In the rows, 128 means zero.
Each path below is one point turned by a fixed rotation once a step. After each direction that follows a path, write how fast that rotation turns it, in degrees a step (0 if it stays still).
Each turn is a multiple of 5 degrees from 10 to 175, or 0.
Each row of a path follows its step; steps can be skipped.

step 1: [132 131 124 120 119 120 122 134 137 125 122 142 129 134 129 141 127 123
 125 130 122 137 129 113 133 129 129 127 128 124 127 116 122 125 124 125
 118 136 133 135 111 137 124 134 126 131 121 129 121 138 134 127 132 135
 127 121 122 126 124 133 121 121 116 127 127 114]
step 2: [127 135 132 122 121 124 127 130 125 127 119 126 124 125 133 136 136 129
 138 112 123 131 124 126 123 115 129 127 133 115 139 117 134 135 125 146
 120 139 131 127 129 132 124 125 126 122 131 123 126 135 121 119 125 118
 116 139 130 136 132 122 132 118 135 130 124 122]
step 4: [134 136 122 129 124 130 116 123 140 131 132 124 130 122 133 137 134 121
 118 130 131 130 137 125 123 130 123 135 126 139 125 124 137 142 130 138
 129 123 127 129 126 131 125 126 133 141 123 132 124 134 126 132 131 137
 112 127 120 131 142 135 112 125 121 127 139 131]
step 5: [125 131 128 129 115 129 125 119 129 115 120 135 127 126 123 131 123 129
 122 121 129 126 135 111 132 121 122 137 131 121 126 122 138 134 125 120
 131 131 136 135 123 131 123 120 125 125 133 123 140 126 130 119 121 125
 125 125 129 130 142 128 114 134 134 137 113 133]
step 6: [124 132 133 125 126 138 124 129 135 115 124 134 126 133 133 127 131 127
 130 130 135 140 129 125 131 131 137 139 131 126 129 129 120 134 134 122
 123 141 140 122 122 126 130 129 124 125 123 143 119 129 138 118 133 122
 124 134 133 134 114 121 112 123 135 123 122 119]
step 7: [127 126 113 120 131 126 120 138 130 129 129 135 136 134 124 148 125 124
 130 124 134 131 135 120 124 114 127 130 128 133 125 123 128 129 124 140
 125 132 133 128 117 134 128 134 134 132 126 117 125 137 126 120 137 131
 121 135 142 127 124 132 133 124 131 120 132 114]
step 8: [127 123 127 125 120 125 133 121 126 128 122 118 140 115 131 122 135 136
 124 104 129 136 126 125 126 119 126 140 127 125 144 125 132 129 132 143
 124 133 134 134 132 128 122 125 125 139 138 127 126 138 120 118 126 134
 132 127 132 123 135 125 124 125 130 124 128 127]
step 9: [129 128 136 133 128 126 129 121 143 131 129 122 133 125 132 130 129 136
 121 125 131 127 119 136 119 133 126 125 119 128 123 127 127 135 131 116
 126 126 130 139 108 130 128 131 132 131 122 134 125 127 131 118 123 125
 121 136 130 116 142 130 107 119 127 121 122 123]
step 11: [137 127 125 128 124 137 122 121 123 117 125 132 138 131 129 127 131 126
 131 132 126 144 132 115 125 129 120 123 136 132 128 131 137 120 125 125
 132 139 143 132 129 122 130 119 124 133 138 127 130 134 131 120 134 134
 131 128 138 128 132 125 120 123 138 137 109 121]
step 12: [119 131 127 133 135 133 123 122 136 132 134 134 120 121 131 139 128 127
 130 132 126 133 119 120 135 124 129 140 120 126 130 127 125 132 127 138
 126 131 130 138 126 127 125 132 130 132 135 135 124 131 133 122 128 135
 129 136 128 136 113 129 113 114 135 118 126 106]
[129 126 129 126 128 129 128 128 128 127 131 128 128 129 130 125 128 132
 128 127 129 128 128 128 129 129 130 127 129 128 128 128 127 126 130 127
 126 130 126 128 128 124 128 130 127 126 128 131 129 128 130 126 130 133
 131 130 129 128 129 127 125 126 128 129 126 130] -> 130
[128 129 130 130 128 129 129 127 128 131 131 125 130 127 131 127 126 131
 131 128 131 127 129 130 127 126 126 128 129 127 129 124 127 130 127 128
 130 128 129 128 129 127 127 130 128 128 129 128 130 131 128 126 127 130
 126 127 127 127 128 129 131 130 126 125 128 126] -> 70

step 0: [127 140 123 120 128 126 125 125 121 120 131 129 130 122 116 135 136 127
 117 122 139 112 117 132 115 129 125 136 131 125 135 136 134 117 135 130
 124 124 136 133 123 133 120 124 122 129 127 127 134 132 131 119 126 126
 125 128 118 129 118 139 142 127 130 123 122 135]
step 1: [126 131 123 132 125 125 119 127 115 131 126 131 119 128 127 122 129 128
 131 127 117 126 125 130 119 138 131 138 116 125 125 133 141 128 120 143
 129 134 122 128 138 130 127 125 143 126 126 130 137 122 130 122 128 125
 134 118 138 135 119 117 141 130 136 127 142 132]
step 3: [142 119 122 127 122 123 121 128 131 135 130 120 139 124 133 129 122 119
 127 144 133 132 117 137 137 127 132 135 131 127 123 128 134 137 126 136
 125 129 133 134 124 119 135 123 136 138 113 117 128 124 119 129 125 131
 127 132 134 139 124 127 131 125 146 132 127 132]
step 4: [122 132 129 128 119 134 118 123 127 134 125 116 132 135 112 131 121 132
 119 128 134 126 134 131 122 129 128 125 144 120 126 131 143 122 136 126
 126 130 127 122 127 125 135 128 123 132 122 124 129 138 122 133 131 132
 128 134 120 146 124 132 124 125 113 132 135 138]
step 5: [132 132 116 118 134 138 118 129 118 136 129 124 131 121 132 130 125 122
 136 129 125 117 123 136 129 127 140 136 127 132 126 126 122 121 126 129
 125 129 128 128 139 130 128 123 117 137 127 125 125 141 135 138 122 127
 128 117 119 136 114 118 144 129 127 128 131 125]
step 6: [126 114 128 128 126 121 121 123 120 138 125 129 132 129 127 120 129 135
 121 126 120 114 130 119 116 123 130 126 129 121 128 128 133 130 122 130
 130 137 122 128 134 140 118 122 133 118 118 126 129 139 119 127 106 119
 119 124 122 125 131 129 127 131 124 127 137 133]
step 7: [134 131 132 147 133 126 126 138 127 127 135 129 138 130 118 112 135 133
 131 134 125 118 119 139 136 125 137 129 126 125 126 127 134 118 131 129
 128 137 134 129 126 125 126 113 132 130 134 118 133 127 127 135 120 121
 131 125 122 126 128 129 131 126 140 141 116 119]
step 9: [131 149 121 130 124 125 120 130 126 141 128 131 115 127 122 133 125 127
 119 131 117 131 126 133 120 126 137 142 132 116 125 129 129 115 144 134
 126 123 124 126 124 127 131 131 134 127 126 125 138 135 140 120 129 131
 131 127 126 135 125 126 136 126 136 136 128 127]
step 11: [122 129 136 136 123 125 111 130 130 140 137 132 130 121 141 129 133 128
 119 136 135 120 113 131 135 129 142 137 126 125 126 125 140 130 123 123
 138 122 122 128 124 128 131 127 129 127 121 125 136 133 119 134 128 120
 121 129 126 130 139 127 131 115 135 130 137 132]
step 12: [118 126 120 123 117 130 129 139 119 128 121 126 144 126 124 123 118 131
 120 133 134 118 121 131 127 131 129 123 132 132 126 126 137 131 131 129
 125 140 140 121 126 126 128 116 133 141 122 126 133 128 116 128 133 131
 129 125 127 135 123 138 136 124 124 130 112 138]
[127 127 128 127 128 127 128 129 129 130 129 129 132 127 133 130 125 128
 129 126 130 127 129 128 129 128 125 128 130 131 129 126 130 128 129 128
 126 127 129 127 128 127 130 127 127 130 127 127 130 127 126 129 129 129
 129 127 130 130 127 125 128 128 127 129 131 132] -> 40
[125 125 127 130 128 124 130 130 127 126 128 128 128 129 127 128 130 129
 130 125 129 130 127 127 128 132 126 133 129 127 126 128 127 127 127 128
 128 130 131 130 130 129 129 125 128 129 128 127 131 128 128 126 127 127
 127 129 130 127 127 127 128 129 128 130 128 126] -> 60

step 0: [114 132 120 129 139 118 128 134 138 122 130 121 127 143 124 126 121 130
 128 129 131 135 130 122 137 130 115 126 136 124 126 123 127 131 123 136
 126 125 137 126 135 134 128 120 117 128 140 121 133 128 131 135 125 145
 135 120 128 132 128 120 122 123 137 127 113 128]
step 1: [118 137 129 118 133 113 122 127 138 114 123 124 120 146 126 138 134 132
 124 126 138 130 126 124 131 130 126 133 118 124 123 129 117 127 141 137
 137 118 129 126 131 129 129 125 130 124 143 128 134 132 126 125 138 135
 136 120 136 128 128 134 127 131 128 125 122 125]
step 3: [113 128 123 119 126 120 118 133 136 124 134 116 117 141 123 125 128 125
 136 126 127 122 115 131 123 127 133 125 134 128 138 120 134 118 139 141
 129 128 140 137 132 130 127 117 134 117 138 121 119 129 123 136 129 133
 123 125 129 128 125 119 124 128 126 128 133 122]
step 4: [110 138 124 132 127 112 130 128 130 120 132 110 115 137 122 131 135 129
 125 131 131 133 128 121 128 119 131 130 129 120 139 125 125 125 124 135
 134 138 133 130 125 124 138 130 122 128 131 133 126 136 123 136 126 133
 131 125 124 127 135 124 118 133 130 128 139 114]
step 6: [127 139 127 131 132 120 121 136 131 127 138 126 118 132 121 129 139 123
 132 122 136 124 130 133 124 121 130 133 117 124 124 126 121 125 141 141
 134 128 128 131 132 126 136 130 127 128 136 124 139 130 126 136 130 137
 134 113 143 119 121 127 117 120 140 125 129 129]
step 7: [123 124 118 130 135 118 129 132 118 131 134 125 117 130 125 123 130 128
 130 116 137 124 121 128 142 120 125 123 127 119 130 141 128 127 136 137
 129 129 130 127 126 130 131 129 125 111 142 126 132 136 129 142 120 139
 128 113 126 126 126 136 122 131 128 121 133 129]
step 8: [120 133 130 119 134 118 113 139 130 129 131 125 125 128 130 122 140 130
 129 127 132 120 118 128 133 128 131 130 129 115 123 130 131 128 129 137
 131 134 144 125 120 130 129 118 130 112 137 116 124 123 121 130 132 131
 127 119 129 137 132 131 110 132 128 130 131 121]
step 9: [112 133 122 127 130 119 118 137 127 126 131 131 115 136 129 127 133 121
 122 133 137 135 130 133 132 133 121 124 127 117 130 116 131 130 126 130
 138 135 132 125 117 126 138 134 130 128 136 135 123 135 124 131 124 134
 126 117 130 134 141 126 111 127 128 128 138 136]
step 10: [114 130 124 126 132 127 131 132 134 117 125 133 114 137 122 125 134 131
 133 122 136 126 121 135 137 123 127 122 131 117 116 113 138 129 127 123
 133 132 138 130 135 121 140 136 120 121 135 123 121 131 126 128 134 132
 129 115 126 125 129 125 127 120 134 113 126 133]
step 12: [127 121 134 121 137 117 124 141 123 120 131 126 132 133 124 128 137 118
 126 134 139 129 124 118 133 116 130 127 133 128 125 133 131 126 134 131
 135 132 129 132 138 131 133 135 127 116 141 128 124 135 135 140 126 139
 135 117 123 129 132 127 119 125 112 119 131 133]
[129 126 127 130 132 125 130 128 128 125 131 127 131 129 127 126 128 129
 126 126 129 128 131 127 126 128 127 130 128 130 129 128 128 129 129 126
 128 131 127 128 131 130 128 130 128 127 127 126 129 126 130 129 126 125
 129 126 128 125 126 129 126 128 128 130 127 128] -> 55
[129 127 126 129 127 130 127 129 129 130 128 127 130 124 128 130 128 128
 131 127 128 127 129 128 127 127 129 129 125 126 127 129 127 128 128 127
 127 129 127 130 130 130 126 127 125 130 126 126 132 132 129 130 126 130
 128 127 127 129 128 129 125 127 128 128 130 125] -> 45
[126 129 128 127 130 129 127 131 127 126 129 129 125 128 127 128 127 128
 126 127 124 129 129 129 128 129 128 128 124 129 127 127 129 129 129 126
 128 124 127 125 130 126 127 129 128 129 127 130 129 129 131 126 131 127
 126 126 126 127 129 129 126 127 130 128 127 126] -> 85

step 0: [123 134 131 123 128 136 140 125 139 136 129 129 134 133 133 128 121 120
 115 119 134 121 127 125 128 138 123 123 130 121 133 123 128 122 130 134
 116 125 126 124 131 125 134 125 124 120 128 124 124 129 123 127 120 118
 122 136 137 130 132 128 116 120 125 129 109 121]
step 1: [129 126 121 134 129 123 126 121 119 130 126 127 125 121 123 128 122 123
 129 118 130 120 122 128 120 130 133 120 126 126 126 144 128 122 129 130
 117 134 133 123 117 124 137 122 130 120 113 131 122 109 138 131 135 135
 142 132 133 134 131 127 130 128 125 130 119 130]
step 2: [129 126 123 122 122 127 126 132 137 126 131 124 118 139 138 143 130 107
 126 125 134 128 135 139 132 127 129 118 136 133 130 126 130 120 125 126
 120 125 123 122 124 122 131 125 117 119 138 141 130 123 126 126 128 130
 133 128 118 123 134 124 119 128 121 128 126 121]
step 3: [135 130 132 115 130 128 136 119 133 124 127 132 131 129 132 111 125 127
 127 131 129 116 124 118 127 128 125 121 133 122 125 134 123 126 126 128
 118 128 126 128 125 124 144 123 122 118 123 120 125 124 128 132 134 142
 127 132 121 125 122 128 116 135 127 146 134 124]
step 6: [120 129 135 125 130 124 135 123 131 118 137 127 135 133 134 122 124 108
 122 124 127 116 128 123 130 140 135 123 132 125 126 133 122 121 130 135
 128 126 115 127 128 140 126 130 124 122 123 123 133 120 132 124 146 124
 129 132 131 129 121 132 131 123 119 124 117 128]
step 7: [118 139 121 124 126 122 131 129 131 134 123 124 130 133 109 123 118 125
 133 132 132 128 126 145 115 122 126 119 136 131 133 139 121 126 126 135
 123 128 135 125 124 126 134 123 128 128 138 133 128 112 129 128 139 130
 132 128 130 118 129 125 121 125 127 128 126 124]
step 9: [128 121 112 124 125 116 140 125 125 126 128 125 128 131 133 122 110 127
 127 132 131 130 132 131 124 127 125 122 128 120 121 130 122 124 128 147
 125 124 129 134 128 129 139 122 126 109 131 116 131 126 134 128 126 119
 128 129 127 120 124 132 126 133 127 134 123 137]
step 10: [128 141 127 123 126 121 134 118 119 126 133 137 132 131 137 123 124 118
 126 122 133 123 137 138 127 121 118 131 125 134 123 134 126 127 124 127
 113 130 137 124 127 120 128 136 127 131 128 126 120 118 129 124 126 126
 124 133 127 126 141 134 130 121 123 117 119 112]
step 11: [128 128 129 132 128 121 135 134 120 123 123 117 127 128 142 129 130 122
 137 133 132 126 127 131 121 137 127 115 138 131 131 131 123 108 131 131
 129 121 129 117 129 115 129 129 124 120 118 123 123 120 134 122 131 135
 129 117 136 130 123 136 120 137 129 124 128 130]
step 12: [122 128 127 128 123 128 130 126 130 112 129 129 128 143 127 128 121 115
 121 129 134 125 123 138 132 132 126 128 134 128 129 125 127 132 135 133
 111 130 131 127 130 128 133 125 134 110 123 130 136 126 118 129 132 128
 115 131 135 124 123 124 123 122 126 133 120 112]
[124 129 127 129 130 128 128 128 127 125 127 127 127 129 127 126 130 128
 127 129 129 126 127 127 129 129 125 125 125 130 129 128 131 129 132 130
 128 126 130 127 128 129 125 129 127 131 126 127 129 129 127 129 127 129
 127 129 130 128 128 130 125 129 127 125 127 129] -> 60
[128 124 129 129 128 127 129 128 128 128 125 128 130 127 129 127 129 129
 129 126 126 126 128 124 128 130 131 127 129 127 125 131 127 128 128 126
 126 128 128 129 130 125 128 130 127 130 127 127 129 126 130 131 130 129
 126 126 126 131 128 129 128 128 128 126 127 130] -> 145
[126 127 126 132 128 126 128 130 125 131 130 129 125 128 129 131 133 128
 128 128 129 129 126 129 128 128 128 130 127 129 129 130 126 126 129 126
 130 130 130 126 128 125 131 128 126 130 128 130 128 127 128 127 129 128
 129 128 128 128 126 129 127 129 130 126 129 128] -> 115
